Each row is where one point has got to under a steady rotation. How many steps took it there?
The counts run from 0 to 562.
[-1.91  1.97 -1.74 -0.44 -2.94  1.48  0.91 -0.81 -0.59  0.67 -0.53 -1.86
 -2.64  0.40  1.35 -0.07 -1.37  0.88 -0.85 -0.69 -0.98 -0.04  0.11  3.18
 -1.40  0.97 -0.52  1.37  0.87 -0.69 -1.23  0.83 -1.48 -0.55 -0.73 -2.78
 -0.97 -1.08 -2.22] : 383
[-1.40 -2.39  1.87  1.61 -1.70 -0.14 -0.64 -0.78 -2.90  2.42 -1.48 -0.52
 -1.09  1.29  1.57  1.34 -0.04 -2.36 -2.41  2.44 -0.49  0.69 -1.05  0.05
  0.35 -0.02  1.14  1.04 -1.87 -1.74  0.16 -1.00 -0.55 -1.30  1.71  2.20
 -0.46 -1.36 -0.11] : 15
[-1.03  0.20  1.17  1.83 -0.06 -1.22 -0.95 -1.32 -2.48  2.51 -2.43 -0.63
 -0.94  1.89  1.23  2.07 -0.19 -1.92 -2.33  1.35 -0.63  1.52 -1.43 -0.40
  1.25 -0.03  1.58  1.46 -2.08 -1.45  0.16 -0.57  0.54 -1.05  2.41  1.50
 -0.40 -0.46 -1.58] : 14
[-5.82 -0.38  0.10 -0.45 -1.24  0.92  1.80 -1.05 -0.84  0.23  0.19  0.65
 -2.01 -0.41  0.36  0.59  1.28 -0.16  1.14 -0.78 -0.76  2.64 -0.07  2.37
  1.43  0.53  1.86 -1.74  1.31  0.49  0.38 -0.37 -1.24  0.61 -1.09 -0.34
 -1.24 -0.28 -0.08] : 282
[-2.08  0.26  0.58 -1.27 -2.08  1.07 -1.84 -0.12  0.91  0.82 -1.31  0.37
  0.44 -1.89 -0.67  0.91 -0.25  0.70  0.84  1.32 -1.12  2.10  0.66 -1.33
 -1.20  0.98 -0.61 -3.70 -1.94  0.73  0.28 -2.00  0.59 -1.43 -1.03  3.11
  0.15 -2.70 -1.54] : 153
[-2.93  0.68  1.18 -0.57 -0.81 -1.95 -0.01  0.28  2.19  1.60 -0.41 -0.04
 -2.13  0.31 -0.98 -0.55 -1.32 -0.57  0.75 -1.02  0.51  2.71  1.88 -2.58
 -1.95  1.31 -0.79 -2.57 -1.86 -0.67  0.13 -2.09 -0.12 -0.39  0.12  2.02
 -0.14  0.59  0.58] : 49
[ 0.32 -0.88  2.27  0.71 -1.16  1.46  2.00  1.80 -1.76  2.98 -1.97  1.33
 -1.04 -0.89 -0.11 -0.20 -1.18  3.26 -1.26  1.95 -1.11 -0.09 -0.11  0.80
 -0.16 -1.29  0.50  0.09 -1.63 -1.61  1.41  2.97  0.80 -1.54  0.54 -0.67
  1.06 -0.63 -0.66] : 467
[-0.01  2.40  3.27  1.99  1.77 -0.40 -1.81 -0.49 -0.94 -0.19 -0.63 -0.53
 -0.89  0.60 -0.26  0.02 -0.51  0.42 -1.08  0.89  0.81 -1.83  0.33 -2.83
 -2.29  0.14  2.43 -2.22 -0.30 -0.58  1.73 -1.65 -1.03 -0.83  3.19 -0.80
  1.61 -0.02 -0.34] : 561
[-1.35 -2.28  0.84 -0.28 -0.58 -0.75  0.57 -0.74 -1.31  2.75 -0.62  0.07
  0.53  2.00  0.92  2.29  2.40 -0.77  0.15  2.28  2.17 -1.60  1.69 -1.36
  0.30 -1.62  1.59  0.63 -1.23 -0.66  1.35  1.54  0.04 -0.18  0.31  2.12
 -0.40 -1.33 -1.85] : 412
[-2.99  1.80 -0.37  1.83 -0.06  0.48  0.07 -1.06  1.27 -0.59  2.18 -0.90
  2.12 -0.81 -0.92 -0.68  1.60  1.76  0.46 -2.93 -0.63 -2.15 -0.24  2.10
 -1.05 -1.75  1.05  0.74  0.33  1.61  2.32  2.43 -0.92 -1.44 -0.85 -0.22
  0.76  0.98 -1.43] : 79
[ 0.72 -0.76  0.73  0.13  0.96 -0.99 -2.73 -0.11  0.26  1.08 -0.59 -0.50
 -0.03  0.34 -2.19  0.03 -0.70  1.06 -4.25 -1.50 -1.03  1.11  0.22 -2.38
 -1.48  0.32 -0.52 -2.27 -2.50 -1.64  0.90  0.61  0.59 -1.03 -0.77  0.73
  2.03  2.06 -1.01] : 449
[-1.23  1.16 -0.86 -1.19  0.58 -1.27  0.52  0.24  0.90  0.52  0.21  0.24
 -1.41  3.78 -0.26  0.62  0.64 -1.38  0.45 -1.40  1.50 -0.69  0.42  0.42
  0.88  0.25  0.33 -1.79 -3.22  0.28  1.58  2.41 -0.03  0.99 -1.96 -1.45
  0.91  1.40 -2.38] : 194
[-1.00 -1.76  0.57  1.61 -0.55 -0.27  2.82  0.05 -0.34  1.95 -0.21  0.61
  0.19  0.35  0.18  2.11 -0.26  2.51 -2.25 -0.60 -1.48 -1.41  1.22 -1.15
 -1.00 -1.68 -1.13  1.73 -0.62 -1.94  1.30  3.08 -0.60 -0.85 -0.63  0.47
 -0.14 -1.30 -3.42] : 71
[-2.65 -2.94 -0.22 -1.22 -1.52 -0.70  0.11  1.26 -0.54  1.39  1.10 -1.55
 -2.24  0.19 -1.60  2.40  0.71  0.62 -0.30 -3.35  0.38 -0.41  0.33  0.97
  0.21 -1.53  0.08  0.11 -0.07 -0.69  0.66  3.08 -2.14 -1.10 -1.19 -0.63
 -1.67  0.04 -1.88] : 286
[-1.26 -0.12  2.74  1.68  1.11 -0.27  1.82 -1.65 -2.75  1.98 -0.23  0.86
  1.34 -1.01 -0.71 -1.14 -1.00  2.95 -1.20 -0.01  1.43  0.80  2.01 -0.52
 -2.25 -0.18  0.76  1.40 -0.12 -1.26  0.84  0.17 -0.73 -1.75  3.12 -0.38
 -0.43 -1.70 -1.38] : 470
[-2.23 -1.88  0.19 -1.44 -0.27 -0.69  0.32 -1.30 -0.38  1.27  2.49 -2.71
 -1.26  0.13 -1.17  0.15  0.24  1.23 -0.79 -2.72 -0.50  0.35  3.87 -1.86
 -1.83 -1.39 -1.78 -1.71  1.10 -1.11 -0.62 -0.62 -0.22  0.23 -0.06  0.76
 -1.29  0.73 -0.96] : 289
[-2.67 -0.75 -3.37 -1.01 -1.96  0.38  0.10  0.92 -0.34  2.09 -0.20 -1.36
  0.42 -0.87  0.34 -1.23 -2.06  0.88 -2.27  1.75 -0.72  0.78 -1.15  1.54
 -2.08  0.09 -1.88 -1.30 -0.41  0.43 -0.50 -0.81  1.85  2.79 -0.36  0.85
  1.24  1.34 -1.07] : 440
[-1.99  2.50  1.81 -0.45  0.22  0.43  0.65 -0.54 -2.04  0.00  0.32 -0.39
 -1.00  1.80  1.02  0.82  0.25  0.50  0.99 -1.32  1.85 -1.84  0.39  1.42
 -1.99 -0.05  1.84  2.08  2.73  0.01  0.65  0.99 -2.08 -1.71  1.83 -1.20
 -1.37 -1.21 -1.80] : 274
[ 1.33 -0.67  1.95 -0.29 -1.33 -0.92 -0.90  0.00 -2.28  1.80 -0.84  0.80
 -0.32  0.73  0.45 -0.15 -0.28  0.08 -2.15  0.47  1.80  0.84 -0.74 -0.38
 -1.24  1.94 -0.65  0.99 -3.23 -2.61 -0.34  1.73 -0.28 -2.98 -0.65  2.57
  1.38 -2.44 -0.91] : 358
[-0.96  0.24  0.13 -2.59  1.06  1.74  0.28  1.81 -2.14 -1.08  0.60 -0.24
 -1.91  1.13  0.14  0.14 -2.94  0.09 -1.69 -0.63  0.17  1.82 -0.23  0.45
 -4.30  1.27 -1.42 -2.15  0.90 -0.15 -0.87 -0.40 -0.56  0.30 -0.57 -1.56
  0.31 -0.56 -2.72] : 38
[-1.24  2.02  1.69 -1.35  0.15  0.47  0.57  0.92 -3.28  0.13  0.91  0.48
 -2.09  1.49  0.89  0.95 -0.32  2.05  1.25 -0.92  0.75 -2.24  0.12  1.74
 -1.35 -0.40  0.85  0.50  1.92 -1.23 -0.17  1.14 -2.04 -1.30  3.03 -2.05
 -1.19 -2.38 -1.42] : 273
[-1.80  3.16  0.38 -0.31  0.80 -0.61  0.06 -2.82 -3.06  1.68 -0.25 -0.32
  0.47  2.30  0.44  1.00  1.63 -0.45  2.11 -0.10  0.24 -0.77  0.39 -0.01
  2.02 -0.79  0.58  1.11  0.06 -0.22 -0.59  1.06  0.33 -0.24  1.96  3.28
 -0.95 -0.40 -1.46] : 515
[-0.55  1.54 -1.93  1.94 -2.20 -1.82 -1.13 -1.22 -0.46  3.30  0.77 -1.58
  1.11  0.61 -0.42 -0.26  0.69  1.54  0.10  0.63  2.91 -0.91  1.83  0.37
 -0.47 -1.47  1.18 -1.55 -0.81  2.77  2.73 -0.23  0.31  0.79 -0.17  1.35
  1.18  0.12  0.82] : 204
[-2.66 -1.41  1.19 -1.40  1.32  1.23  0.36  0.85 -2.89  0.14  2.05 -1.08
 -1.35  1.31  0.07 -1.42  0.41 -0.38 -1.21  0.19 -0.81 -2.54  0.17  0.51
 -1.55 -2.13  0.93 -2.68  0.91 -0.08 -0.59  1.44 -0.14  1.91  0.35 -0.83
  1.89  2.50  1.56] : 432
[-2.17  2.47  2.75 -0.19  0.12  1.05 -1.16 -0.06 -0.36  1.01 -1.57  1.21
 -0.34 -0.91 -0.74  0.19  0.38  0.44  3.29 -0.36 -1.24  0.37  1.17 -1.55
  0.40 -0.69  1.06 -1.20 -0.99 -0.63  0.19 -1.25  0.23 -2.84  3.07  1.88
 -0.80 -1.02  0.19] : 263
[-0.68  1.86  0.88 -0.30 -0.11 -1.50  0.23  0.10 -0.24  1.89 -2.92  1.13
 -0.60  1.26  0.08 -1.69 -0.08 -0.81  0.82  2.88  2.08  1.25  0.36 -0.81
 -0.09  1.04  1.33  0.50 -4.88 -1.05 -0.38  0.55  1.83 -0.49  1.63 -0.93
 -0.12 -0.41 -1.03] : 355
[-1.83  0.47 -2.41  1.46 -0.58  0.95 -0.38  2.59 -2.58  0.70  1.70 -0.70
  0.44  0.20 -1.02 -1.10 -0.79  0.08 -0.57 -0.14  1.06 -1.51 -3.19  3.00
 -2.23 -1.01  0.29  1.04 -1.08  1.62  0.69  1.86  0.08  0.40  0.60 -0.23
  2.26  1.10 -1.63] : 331
[-1.09 -2.33  1.66  0.85  0.03  1.81 -0.76 -0.80 -4.12  2.76 -1.20 -0.29
 -0.18 -0.61 -0.26 -0.26  0.51  0.75 -2.26  0.19 -1.40  1.42  0.06  1.13
 -0.37 -2.91  2.49  1.47 -0.51 -0.33  1.83  0.87  0.56 -2.38  1.11 -0.38
  0.18  1.92  0.45] : 125
[ 0.12 -1.49  2.31 -1.39 -1.37 -0.77 -1.00  2.74  0.20  0.72  0.68  1.50
 -0.75  1.14 -0.47  0.73 -0.11  1.83 -1.43  0.81 -0.01 -2.37 -0.50 -0.79
 -0.87 -0.41  0.04 -3.73 -2.54 -1.56  0.99 -0.25  1.52 -0.22  1.29  1.16
  1.58 -0.16  2.01] : 557
[-3.27  1.93  0.36  0.57 -1.60  1.70  0.84 -0.23 -1.16  0.50 -0.27 -2.74
 -1.91  0.26  1.77 -0.42  0.00 -0.79  1.95 -0.12 -0.68 -1.44  1.57  0.12
 -3.19 -1.29  0.49  1.42  1.31  1.01 -0.78  1.06 -1.55 -1.23  0.41  0.64
 -0.98 -0.74 -1.87] : 276
[-0.70 -0.69  0.60  1.26 -0.74  1.11  2.29  0.37 -0.62  2.20  0.43  0.50
 -1.23  3.85  2.79  2.44  0.06 -1.80 -1.60  0.41 -1.91  0.10  0.34  1.43
  0.98 -1.28 -0.56  1.30 -0.80 -0.60  0.24  0.99  0.31 -1.50 -0.66  2.63
  0.14 -0.34 -1.73] : 519
[-1.92 -1.92 -0.51 -0.10  0.29  1.14  2.61  0.12 -1.90  1.69  0.84  0.48
 -0.18  1.12  0.57  2.08  0.00  1.96 -0.61  0.70 -0.68  0.24  2.73  1.81
  0.22 -3.50  0.78 -0.70  1.71  0.70  0.74 -1.28  1.43  0.22  2.98 -1.66
 -2.03  0.76 -0.21] : 524
[-2.72  0.54 -0.50 -1.77 -2.16  2.51 -2.17  1.53 -0.28 -0.61  0.59 -1.17
  0.12 -1.08 -0.10 -2.45 -0.06  0.66  0.38 -0.86 -1.83 -0.53 -0.73  2.50
 -2.02 -1.09 -0.31 -1.40 -0.97  1.21 -1.16 -0.08  1.13 -1.60  0.93  0.30
 -0.73  1.86  2.14] : 134
[-0.18 -3.18  1.47 -0.31 -1.47  0.46  1.23  0.65 -2.04  2.34  0.40  0.95
  0.01  1.63  1.85  1.01  0.01  0.54 -2.28  2.68  0.01 -0.24  0.95  1.60
 -1.32 -1.48 -0.65  0.71 -0.45 -0.26 -0.10 -0.91  1.30 -1.98  1.41  3.08
 -0.35 -1.08  1.36] : 17
[ 0.36  0.26 -0.03 -1.38 -2.01 -2.40 -1.73 -0.95  0.94  2.22  0.06  0.48
 -0.54  1.56 -1.68  1.11  2.32  1.53  0.66 -2.17  2.07  0.61  1.57  1.52
  1.89  0.06  0.05 -0.35 -2.39 -0.86  1.42  1.94 -0.57 -3.01 -1.39  1.04
 -0.70  0.59  1.16] : 501
[-1.13  2.67  1.49 -0.05 -1.35  1.74  1.36  0.17  1.42 -0.92 -0.76  0.74
 -1.37  1.87  3.34  1.49 -0.03  0.79  0.76  2.08 -0.63 -2.58  0.75  1.38
 -2.35  0.60  0.47 -1.43  0.76  0.93  0.93 -1.66 -0.68 -0.97 -0.52 -0.99
  0.11 -2.60 -0.74] : 167
[ 0.04  2.61 -0.01  2.96  0.06  0.64  0.69 -1.27 -1.89 -0.41  1.25  0.36
  0.49  3.14  2.09 -0.90 -1.52 -0.77 -2.84  0.36 -0.68 -1.19 -2.00  2.14
 -1.99 -0.61 -0.09  1.72 -0.96  0.55  0.24 -0.59 -0.15 -1.30  0.71  0.16
  1.64 -0.20 -1.81] : 221
[ 0.55  2.33 -0.74 -1.07 -0.98 -0.22 -0.82  2.77 -2.15  1.87 -1.08 -1.06
 -3.43  0.28 -0.94  1.10 -2.54  0.02  2.05  0.20  2.93  1.25  1.25  0.42
 -2.82  0.06 -0.23 -1.45 -0.66  0.22  0.61 -0.53 -0.40 -0.65  1.07 -1.39
 -0.05 -0.88 -0.32] : 148
[-2.92  2.35  0.54 -1.26  0.92  2.39  1.97  0.65  1.08 -0.44 -0.07  2.28
  0.34 -0.57 -0.51 -1.95  0.16  1.77  2.21 -0.91 -1.63  1.18  0.39  1.70
 -0.18 -0.59  0.89 -0.47 -2.09  0.07  0.02  1.14  1.76 -1.52  1.30 -2.25
 -0.43  1.07 -1.32] : 479
[-1.46 -0.14 -2.29 -0.86 -0.56 -1.72 -0.31 -1.33 -0.55  1.71  1.12  1.47
  1.80  0.40 -1.88 -0.50  1.13  1.22  1.19  0.81  2.14  1.28  1.37  1.17
  2.20 -0.19  0.07 -2.37 -3.43  0.23  1.35 -0.82  2.46  1.01  1.57  0.86
  0.15  0.25  0.66] : 101
[-0.55 -2.11  0.54 -0.84  0.56  0.65  0.09  0.19 -2.69 -0.05  2.81  0.90
  0.65  0.36 -0.94 -1.48 -1.40  1.00 -4.18 -2.74 -0.25  2.71 -0.36  2.29
 -1.45 -0.31 -1.55 -0.91 -0.88 -0.47 -0.20  0.09  0.59 -2.47 -0.33  0.20
  0.99  1.08  0.56] : 234
[-0.67  0.08 -0.78 -0.75 -3.07 -1.95 -1.05  0.17  0.88  1.98  0.79  0.60
 -1.91  2.05 -0.67  2.31  1.25  0.87  1.38 -2.33  2.06  0.62  0.62  2.28
  2.51  0.84 -0.77 -1.48 -3.07 -0.94  0.74  0.59 -0.24 -2.54 -0.67  0.14
 -1.16 -0.95  1.69] : 500
